One vector is turned by the same rotation once a step. Each row is the vector after some number of steps, and that number follows the row.
The counts run from 0 to 268.
[115  78 148 113 106  98 112 156 129 136  84  90 126 121 157 149 120 106
 141 167 141 128 104 103 117 139 109 124 114 100 133 153 156 148 113 171
 114 133 123  82 170  83  79 135 134 128 175 111 132 110 117 101 178 108] => 178
[111 134 141 120  96 152 145 149  99 127  88 117 150  85 142 191 124  78
 115 140 124 148 143 105 102 134  93 144 134 128 120 179 142 118 128 172
 125 123 145  77 160 112  70 158 159 110 160 131 133 103 159 116 168 125] => 228
[144 130 100 120 118 156 119 149  89 148  90 111 148 102 153 164 136  99
 107 150  98 139 139 132 117 175  83 135 139 159 112 139 134 131 140 142
 122 117 154  73 159 145  71 176 153 119 176 116 120  99 154 103 141 101] => 239
[112  96 125 109 107 156 149 130 117 137  93 118 161  88 167 181  98  91
 148 156 106 128 162 121  86 156 103 143 161 143 120 127 123 140 131 171
 115 128 138  85 164 122  79 164 141 100 160 140 136 107 147 109 166 101] => 221
[143 124 130 125 108 135  99 148  82 141  85  91 158 107 157 174 134  73
 134 165 130 116 136 122 100 157 111 140 145 137 127 177 137 153 137 134
 119 118 160  84 163 121  59 161 138 124 187 133 123 128 139 142 153 113] => 84
[128 115 111 119 139 113 100 153 111 134  94 105 142  94 164 157 112  90
 110 155 118 113 119 103 108 150  65 134 116 144 103 167 150 134 113 148
  97 120 142  95 153 131  80 152 172 108 185 110 165 116 139 119 174  92] => 251
[116  86 126 107 117 134 136 130 126 130  97 100 175 107 165 190  94 105
 139 162 103 127 160 128  97 153 105 150 152 142 100 148 123 148 125 160
 113 115 133  84 166 111  77 160 135 101 165 127 150 115 136 120 163  93] => 216
[163  97 129 119  93 150 105 157  87 140 107 106 130 105 169 161 121 100
 143 119 141 129 114 133 112 178 110 126 156 119 167 144 135 157 132 177
 115 158 148  74 178 116  71 142 135 105 182 124 129 123 136  98 144 118] => 7
[128 108 134 121 110 137 138 149 114 136  95 137 126  81 153 157 103 103
 113 120 121 130 110 101 111 141  70 129 116 118 127 150 154 119 129 201
 100 146 142  87 170 117  96 138 169 111 169 113 139 101 150  75 170 113] => 146
[126  67 131 113 115 101  93 154 143 130  89  85 126 118 157 135 115  96
 135 172 144 134  90 104 118 158  91 112 124 102 121 137 150 159 122 171
 116 122 133  77 167  99  92 128 134 145 182 115 133 106 132  90 168 110] => 173
[127  97 119 112 126 143 132 170 100 141 111 113 150 112 173 163 119 111
 127 146 101 120 144 134 103 146  97 162 135 155 127 167 142 109 112 154
 103 162 140 100 175 109  43 173 140  88 164 114 144 118 125 118 162 103] => 107
[122 118 129 129  98 116 136 146 124 134  81  84 152 114 130 175 124  96
 104 153 123 160 123 120 127 139  85 120 125 129  88 153 148 139 134 169
 132 112 141  70 161 112  86 152 143 131 176 114 118  79 160  91 152 106] => 55
[122  86 106 121 122 147 133 184 103 132 108 136 154 108 159 150 123  75
 111 164 124 127 137 143  90 155  84 148 137 145 125 178 130  94 147 160
 100 159 142 107 161 118  53 150 146  98 145 125 125 112 140 103 144 125] => 113
[117  90 130 112 127 146 123 191 121 137 126 109 137 110 166 145 110  94
 145 144 117 142 128 110  89 148  71 149 130 137 130 140 159 100 105 176
 116 150 137  94 169 110  68 159 149 115 170 131 164 113 149  94 174 122] => 105
[123 105 103 121 143 129 103 164 132 130 102 109 143  94 168 135 103  82
 115 168 119 127 116 105 105 150  48 127 126 138 109 137 149 121 115 157
 101 116 147  92 150 135  89 149 164 125 187 121 157 110 156  96 166 103] => 250
[135  99 122 106 112 154 109 144  84 144  80 117 145 104 167 158 149  65
 153 185 130 114 135 115  90 173 127 133 128 131 140 150 138 140 142 130
 114 113 150  83 165 116  61 148 135 135 182 126 105 124 133 133 163 111] => 80
[162  86 121 112  99 151  99 160  98 145 106 100 122 127 165 149 135 120
 141 128 131 144 111 143 117 190 111 130 149 120 160 136 137 149 139 166
 125 156 140  73 173 111  61 147 123 110 179 119 117 111 137  85 137 112] => 12
[134 105 144 102  99 141 120 123 105 144  84  97 130 116 151 179 135 111
 133 141 119 165 115 113 125 179 125 126 129 110 118 134 138 159 134 167
 139  98 129  47 160 109  79 148 136 131 183 115 121 103 152 101 161  96] => 52
[135  92 116 108 118 157 106 156  70 132 103 122 132 126 170 161 137  92
 113 147 122 146 131 129 101 188 119 149 135 117 131 196 129 119 145 150
 114 136 127  82 141 116  53 128 158 100 159 123 141 119 153 126 154 107] => 120
[171 103 123 112 109 156 110 131  94 155  97 141 135 101 171 157 131 100
 118 134 126 119 112 116 124 184  95 113 129 132 147 135 141 141 167 178
 110 133 153  69 176 141  92 135 154 124 186 105 110 113 143  97 147  97] => 157
[151  94 137 131 103 116 104 178 102 137 106  80 137 136 144 163 133 115
 103 129 137 150 100 133 141 150  95 133 124 122 126 184 151 137 131 164
 123 151 131  76 172  97  62 146 140 112 176 104 135 109 144  98 141 110] => 15
[134 102 119 126 120 147 119 178  83 131 102 116 142 124 154 165 123  75
 100 151 131 144 123 127  99 167  95 141 131 119 124 214 130 110 143 156
 111 146 135  81 140 122  62 128 166 105 153 124 147 119 160 115 154 124] => 119
[127 106  99 115 124 123 110 142 104 131  81 116 149  82 176 149 116  87
 127 166 119  85 134 121 102 159  98 140 137 139 130 159 142 145 122 146
  88 146 143  97 170 125  63 159 159  91 179 115 138 128 126 119 162  93] => 257
[ 78  82 129 109 118 128 147 152 130 118  74 108 146 104 154 162 110  84
 133 183 119 149 141 117  85 144 104 141 132 113 107 160 136 122 121 164
 118 115 120  90 148  97  65 146 140 115 150 131 130  92 146 104 178 114] => 218
[115  99 146 104 124 135 122 155  95 142  82 120 150 106 156 160 142  69
 140 176 130 119 128  81  98 151 112 133  98 131 122 170 155 122 128 148
 114 116 147  86 173 103  67 140 152 148 178 116 129 113 131 124 183 110] => 74
[135  79 159 107 101 148 116 183  99 143 116 108 142 145 146 167 143  88
 134 156 136 163 116 117 107 156 105 129 124 114 136 159 145 115 152 168
 141 125 139  69 167  93  67 131 128 161 174 127 120 110 139 106 151 127] => 196
[163 100 113 133  80 142 112 167 104 135 100 104 142 109 162 157 116  95
 126 132 137 124 117 157 118 164  92 129 165 132 159 151 132 157 146 174
 107 165 153  81 180 117  69 152 130  97 176 125 107 112 137  91 127 126] => 8
[112  83 103 111 124 143 136 179 108 137 101 124 145 113 170 139 130  98
 124 166 112 125 143 147  95 157  97 151 126 145 129 161 134  93 118 149
 107 160 128 102 167 106  37 165 134  93 147 113 122 116 128 104 160 110] => 108
[122  92  96 111 114 136 134 131 135 132  81 126 132  84 168 143  95 115
 114 137 110 139 120 131 110 164  72 127 146 121 126 121 135 134 126 189
 100 140 132  83 159 118  92 154 153  87 161 114 134  97 154  66 160  96] => 140
[116 124 104 115 124 138 112 165 104 141  85 101 128 110 144 145 151  80
 102 169 116 160 115 114 116 163  74 131 110 131  97 167 150 108 119 138
 131 114 134  80 143 125  69 149 160 135 175 108 121  88 171  98 165 104] => 241
[122 124  98 108 108 152 131 150  93 137  76 121 136  94 139 162 151  85
 110 164 105 146 134 139 107 165 102 136 126 143 120 153 127 116 141 142
 128 117 146  78 153 124  50 164 138 114 157 118  88  92 158  93 155 112] => 235
[143 105 152 111  87 155 122 127 101 145  88 111 140 108 148 190 111  93
 137 129 132 159 124 108 113 173 115 122 145 106 124 150 134 150 149 182
 134 108 140  53 157 110 104 132 148 129 185 134 130 101 161 104 161 108] => 47
[111  87 146  96 110 159 138 131 107 134  97 117 150  97 167 180 100 104
 158 149 104 138 152 104  89 164 123 144 142 124 119 130 133 139 116 168
 116 117 130  73 158 108  78 149 141 106 169 131 151 114 148 115 178 102] => 220
